In the data rows, the value 128 means zero.
Some points, one per row:
[133 100 130 134 135 148 136 110 149 126 116 118 112 134 100 108]
[ 89 141 126 139 124 106 100 100 142 131 124 125 135 146 113 102]
[158 149 162 157 131 148  85 184  85  93 164 103 163  78 161 157]
[119 122 145 143 137 136  88 115  95 129 140  85 129  93 104 116]
[ 94 130 113 150 135 105  96 126 136 135 103 122 143 127 116 103]
[120 139 140 144 114 131 119  95 165 122 124 110 107 157 109 119]
[104 136 119 121 121 111 115 116 136 144 121 122 144 139 119 141]
[ 98 166 103 135 122 126 108  96 121 121 137 126 153 146 139  73]
[113 122 136 135 138 120  99 125 140 115 142 123 135 134  95 130]
[142 101  83 113 112 143 157 166 117 141 115 151 126 135 135 138]
[154 117  99 120 124 127 139 173  84 137 130 130 109 103 126 140]
[148 116 101 117 111 131 144 170 108 133 101 141 116 127 140 168]
[161  89 162 110 118 144 129 106 137 156 112 125 130 121 134 135]
[173 117 140 143 147 145 167 162 106 123 150 144 106 104 145 162]
[127 162 120 170 125 126 107 110 131  90 135 141 133 141 126  83]
[112 184  66 159  86  77  97 123 154 143  75 181 142 194 170 110]
[148 112 148 116 116 146 149 126 150 150 107 147 116 129 127 147]
[106 136 118 124 103 113 113  95 159 138 114 135 128 148 115 104]
[164 125 110 129 112 131 184 130 136 160 117 155 124 135 164 145]
[135 119 123 152 159 143  93 164  77  90 133 105 138 109 124 126]
[ 79 146 115 139 120 114  99 128 114 114 125 123 136 117 108  95]
[ 85  89 193 168 209 137  59 104 126  35 139  70 132 119  80  56]
[147 126 101 127 123 138 161 157 141 152 118 166 115 120 161 135]
[130 129 108 142 128 134 144 160 117 126 116 143 136 127 139 141]
[134 122 132 127 128 128 148 120 121 122 146 132 130 125 127 126]
[ 98 102 161 165 158 126  53  97 106  96 160  98 141  84 134 104]
[124 135 133 104 117 107 145  88 158 126 134 129 139 144 153 113]
[138 105 155 117 106 101 146 112 158 167 113 148 109 141 138 135]
[171 101 125 146 145 146 178 108 127 115 118 146  96 103 124 166]
[106 123 131 120 114 110 149  88 167 158 104 142 127 155 159 130]
[159 130 111 122 121 147 154 140 126 133 126 145 131 116 145 152]
[142 111 151 134 133 148 136 149 107  90 207 118 120 101 133 134]
[113 157 147 110 131 105 132  98 152 150 154 125 116 124 177 142]
[117 155 126 124 130 119 125 131 107 115 154 131 140 127 127 130]
[135  86 141 119 160 170 138 126 127 112 112  99 124 129  85 114]
[121 113 123 138 152 123 107 132 103 119 142 108 128 127  98 127]
[ 88 172 133 146 101  83 141  82 157 112 144 138 146 171 139  78]
[104 128 130 139 120 101 128  92 139 146 123 109 140 138 110 114]
[148 110 146 127 143 119 107 128 120 119 138 105 128 102 139 123]
[143 133 112  81  78 115 161 145 170 212  97 162  98 141 122 196]
[158 139 122 119 114 122 173 134 143 142 138 137 127 143 158 140]
[126 141 123 130 138 140 146 135 115 117 162 132 134 111 125 110]
[170 124 150 133 166 136 159 125  89  80 156 119 140 115 140 135]
[127 104 135 126 136 129 112 117 131 102 126 123 119 116 108 134]
[115 140 131 140 131 108 102 102 150 113 133 115 129 126 122 104]
[ 78 143 133 146 132 103 117  78 128 110 149 137 133 144 128  93]
[ 90 146 121 129 121 106 119 111 138 139 120 136 134 142 137 132]
[124 109 140 135 143 131 139 115 135 114 120 135 123 125 126 123]
[111 138 102 147 143 111  95 124 128 123 115 135 141 111 115 125]
[138 123 134 141 165 148  92 147  95  75 168 103 113 100 119 114]
[ 73 166 119 156 112  98 120 104 138 117 113 135 156 146 136  91]
[ 82 142 150 145 142  95 111  96 141  91 128 120 146 141 122  80]
[ 98 174  47 119 101 105 133 141 150 160  85 159 125 181 156 118]
[ 94 146 107 142 107 112 110 115 135 125 108 127 128 142 141  92]
[146 140 104 114  79 128 190 126 148 169 114 160 121 176 164 150]
[ 74 166 120 155 119 129  99 135 107 100 117 127 148 148 137  63]
[131 147 109 148  84 112 103 146 122 160  86 135 142 131 152 117]
[142 122 130 122 133 137 149 145 132 136 130 127 111 123 128 136]
[163 108 127 100 130 151 156 147 123 179 143 130 118 114 131 201]
[148 111 132 118 144 143 165 148 127 148 112 139  94 128 137 137]
[104 138 139 149 105 130 103 142 125  93 139 119 138 136 120  75]
[157 136 112 103 100 129 153 141 122 183 133 141 136 126 142 156]
[148 150 128 137 138 137 148 128 112 126 153 115 153 114 126 125]
[134 151 121 106 107 119 139 116 182 154 133 154 138 139 148 143]
[122 101 107 152 114 155 105 164 103  93 140 136 141  83 124 146]
[ 46 147 118 108 108  95 115  75 157 146 114 125 159 172  87 142]
[100 162 113 140 104 100  93 116 143 125  91 137 142 147 128 108]
[159  72 148 105 157 155 127 111 103 139 143  85  87 108  96 170]
[134 140 149 155 159 132  97 145  75  73 158 116 128  58 114  99]
[123 113 129 139 128 120  93 120 104 114 133 112 137 111 110 120]
[ 54 157 131 161 152 114 106 102 173  96  83 119 124 190 158  66]
[113 107 172 136 147 109  66 109 103  89 170 101 144 121  89 117]
[123 141 128 129 124 110 108  84 125 124 143 117 133 122 123 125]
[132 100 158 130 160 147  92 111 107  97 164 108 123  70 124 112]
[140 120 105 108 122 123 150 166 105 149 107 142 113 120 152 163]
[201  42 173 152 186 198 134 157  70 137  98 126  89  99  87 147]
[129 162 120 141 126 133  91 140 113  86 145 144 138 130 141  87]
[ 92 138 130 150 140 136  60  94 130  80 112 120 138 133 116  74]
Here are 24 more points, each followed by its number:
[248  39 175 113 212 190  68 235  18  46 134  56  76  26  89 221] 0
[180 110 153 108 143 130 147 125 140 144 112 134  96 131 111 159] 1
[140 111 144 134 142 140 127 132 112 107 156 115 124 107 121 121] 2
[125 146  70 130 123 157 145 126 136 140 133 162 135 138 169 101] 3
[ 86 155 148 154 124 102  40  80 165 114 132 102 143 139 112  71] 4
[128 147 110 128 120 129 179 131 129 121 138 140 121 121 149 149] 5
[ 91 118 130 117 136 106 122  96 153 137 130 111 148 124  98 135] 6
[132 116 173 129 134 136  77  98 142  95 123 128 136 123  98 106] 7
[116 128 105 124  93 126 141 138 116 137 139 157 127 148 118 136] 8
[155 148 122 111 102 130 133 135 124 163 127 156 145 138 148 158] 9
[130 114 111 118 100 122 138 128 151 159  94 144 146 142 132 168] 10
[169 107 125 121 129 149 133 134 129 151 105 138  88 115 150 165] 11
[136 132 135 110 107 136 147 123 130 159 117 137 129 115 133 160] 12
[153 118 139 125 130 134 161 142 128 131 127 122 115 137 121 142] 13
[119 124 151 117 122 129 115 111 148 134 126 126 116 130 122 136] 14
[136  96 135 100 127 123 153 124 134 130 133 123 128 136 118 161] 15
[161 116 138 113 133 147 171 141 102 120 166 128 127 103 131 165] 16
[169 133 109 137 144 168 184 136 148 130 146 140 130 142 154 152] 17
[104 134 133 133 151 114 137 119 143 120 119 126 132 141 133 102] 18
[111 119 123 114 112 113 135 107 135 175 124 138 139 142 131 143] 19
[ 96 150 111 133 109  95 124 135 139 142 101 133 129 143 144 122] 20
[166 110 132 126 122 146 194 136 123 135 165 124 138 116 133 147] 21
[107 143 113 133 122 113 117 134 134 114 109 140 143 138 118 125] 22
[115 136  90 116  95 122 137 146 134 155 101 157 112 158 146 134] 23
Which three of these numbered points are nearest to each point below by angle, seen from the average point of the first points? Their numbers follow each, nearest first.
[102 141 121 125 110 114 100 143 132 119  94 114 143 129 121 116] > 22 20 4
[112 105 131 130 147 139 144 119 172 127  81 145  93 139 157 138] > 11 10 1
[129 107 134 128 116 116  98 114 157 145 118 101 129 120 128 140] > 14 6 10
[187  71 145 106 187 157 130 222  55  92 147  86 118  44 107 165] > 0 2 16
[165  78 157  81 167 166 221 139 131 173  85 128  96 148 131 156] > 13 1 15
[126 134 113 117 109 136 137 148 114 127 108 151 115 137 157 130] > 23 9 3
[131 137 142 128 133 130 107 133 111 101 116 133 124 130 121 114] > 7 0 2
[158  85 143 126 132 162 141 151 122 126 114 114 105 118 108 130] > 13 0 1
[118 136 119 134 110 105 111 125 140 125 132 127 131 131 141 130] > 20 22 23
[136 120 155 104 105 128 135 120 135 166 119 111 140 102  78 173] > 12 15 14
[133 125 104 129 112 123 119 148 117 130 129 120 130 115 121 134] > 8 0 23
[158 146 129 110  86 121 151 132 151 170 102 150 118 110 143 159] > 12 9 10
[111 103 136 132 171 130 152 107 153  98  96 117 135 130 114  88] > 18 6 7
[156 106 161 107 150 158 138 130  89  62 205  94 135  70 128 123] > 2 16 0
[ 86 125 129 103 121 125  99  96 167 140 132 102 144 145  85 130] > 6 14 4
[102 131 118 121  89 104 139 116 163 173 110 150 136 161 144 145] > 19 10 23
[147 107 167 110 149 160 131 111 134 136 106 114  81 128 102 143] > 1 14 11
[132 117 142 118 136 135 119 126 146 132 117 107 116 126 117 136] > 14 1 15
[136 127 112 128 131 129 140 158 116 131 108 132 129 124 142 141] > 11 23 13
[119 136 134 127 125 112 170 128 176 133  97 146 121 133 126 140] > 10 5 12
[119 128 126 133 143 141 115 120 114 111 162 122 144 116 123 119] > 2 0 16
[182 146 131 120  99 148 174 160 127 152 124 164 119 128 173 166] > 9 17 12
[145 130 135 117 110 123 160 136 164 147 129 127 111 133 143 165] > 12 13 15
[115 139 134 122 151 137 114 138  95  96 166 105 126 104 115 100] > 2 0 16
[152  98 128 118 110 135 142 150 121 175 141 139 120 126 153 175] > 12 11 9
[127 142 135 120 122 122 146 106 151 127 113 129 105 133 128 141] > 14 1 12
Now 24 new points, numbered from 0 again:
[153 120 114 116 129 133 131 147 114 119 131 132 123 113 159 117] 0
[130 112 121 115 136 149 106 152 100 100 122 128 123  86 133 124] 1
[145 123 126 133 142 121 147 140 115 123 156 119 117 120 131 123] 2
[114 117 123 131 122 132 102 145  98 102 129 134 135 118 120 129] 3
[ 82  90 163 145 191 140  69 116 127  64 155  83 128  87  65  59] 4
[108 132 132 130 110 139  95 105 125 117 142  89 133 145  98 123] 5
[163 155 125 105 101 130 162 157 138 141  97 154 120 141 152 105] 6
[129 109 130 125 143 115 115 141 121 125 148 108 137 112 133 119] 7
[134 105 185  94 118 141  69 136 135 107 144 102 116 137 138 159] 8
[102  72 134 130 165 151  68 118 112 117 183  79 142  91  71 139] 9
[136 154 117 110 104 121 162 119 162 154 128 144 137 140 156 142] 10
[130 137 134 130 125 140 138 131 130 127 159 138 121 124 137 116] 11
[128 136 171 153 134 140 104 157 117 109 136 118 123  99  86 147] 12
[136 159 103 149 125 149 126 130 103 139 116 118 116 107 135 134] 13
[131 101 148 129 135 146 106 126 132 109 140 110 125 113 109 120] 14
[141 134 138 125 149 146 149 132 108 123 145 130 156 110 154 111] 15
[151 103 160 144 156 144 116 128 110 121 127 108 116 115 110 130] 16
[161 135 137 136 119 128 162 134 130 139 156 120 114 101 133 123] 17
[156 153 111 110  90 121 179 135 149 175 116 164 126 166 161 139] 18
[134 138 120 142 118 114 106 138 127 128 117 127 129 119 132 101] 19
[186 130 105 104 109 135 134 170 125 142 138 117 127 122 135 146] 20
[101 139 150 140 140 117 116  94 150 115 129 119 110 132 111 100] 21
[174  75 116  86 140 122 226 154 145 173  85 138  98 154 123 166] 22
[128 130 119 144 139 123 123 113 144 114 122 124 137 159 126 124] 23
The same question for these:
[212 100 124 116 161 196 142 149  76 108 156 126 126  90 174 171] > 0 15 20
[142 142 104 136 110 138 119 137 114 129 111 142 130 125 135 131] > 13 20 6
[160 127 114 113 116 136 115 179 114 132  93 149 123 124 131 161] > 20 6 0
[127 125 130 124 122 108 118 104 123 134 132 106 147 146 115  98] > 5 21 23
[146 119 139 119 133 131 117 135 118 123 143 110 133  94 100 152] > 12 9 16
[ 73 194  97 141  92  86  96 167 124 119  99 153 150 174 166  70] > 19 6 18
[154 133 127 134 118 158 172 137 112 146 154 112 123 115 148 149] > 17 2 20
[144 122 133 113 115 138 138 111  92 114 156 128  99 110 161 148] > 0 2 17
[151 119 143 142 159 140  88 159  92  89 165  95 129  79 134  94] > 7 1 4
[163 164 109 110  79 114 154 141 154 148 108 156 130 173 153 141] > 18 10 6
[164 132 139 113 129 130 173 155 123 139 161 160 126 105 147 140] > 17 11 2
[109 160 121 140 107 103 117 122 132 125 117 125 127 145 132 100] > 19 21 23
[129 101 159 133 173 128 113 123 129  82 144 109 120 122  86  62] > 4 14 16
[177  97 109 146 169 160  95 172  60 100 130 130 117  85  92 132] > 1 16 3
[126 154 129 152 112  95 148 102 191 160  73  94 124 177 125 112] > 23 10 18
[172 104 166 130 158 154 160 140 149 153 104 139 113 146 125 142] > 22 16 6
[115 145  85 154 140 138  98 151 108 106 124 144 132 108 137 115] > 3 1 13
[140 123 145 118 105 136 113 130 120 120 134 111 134 119 130 132] > 8 14 20
[ 95 148 153 132 143 110 113 108 158 115 137 137 125 141 116 120] > 21 23 4
[142 113 159 123 122 119 118 135 125 156 119 119 129 133 123 130] > 8 16 22
[ 98 153 105 135 104 104 104 124 144 131 119 144 132 144 132 105] > 19 10 18
[145 115 115 123 153 137 129 163  99 118 125 120 159  98 122 166] > 1 20 3
[134 112 139 125 132 124 137 130 140 131 130 120 132 125 145 144] > 22 10 20
[126 135  93 137 122 128 112 138 130 115 113 154 120 131 159 130] > 0 6 18
[147 120 149 148 145 150 130 146  86 117 176 123 136 111 146 114] > 15 2 11
[131 145 102 112 109 162 110 127 106 120 113 150 129 138 172 122] > 0 6 13
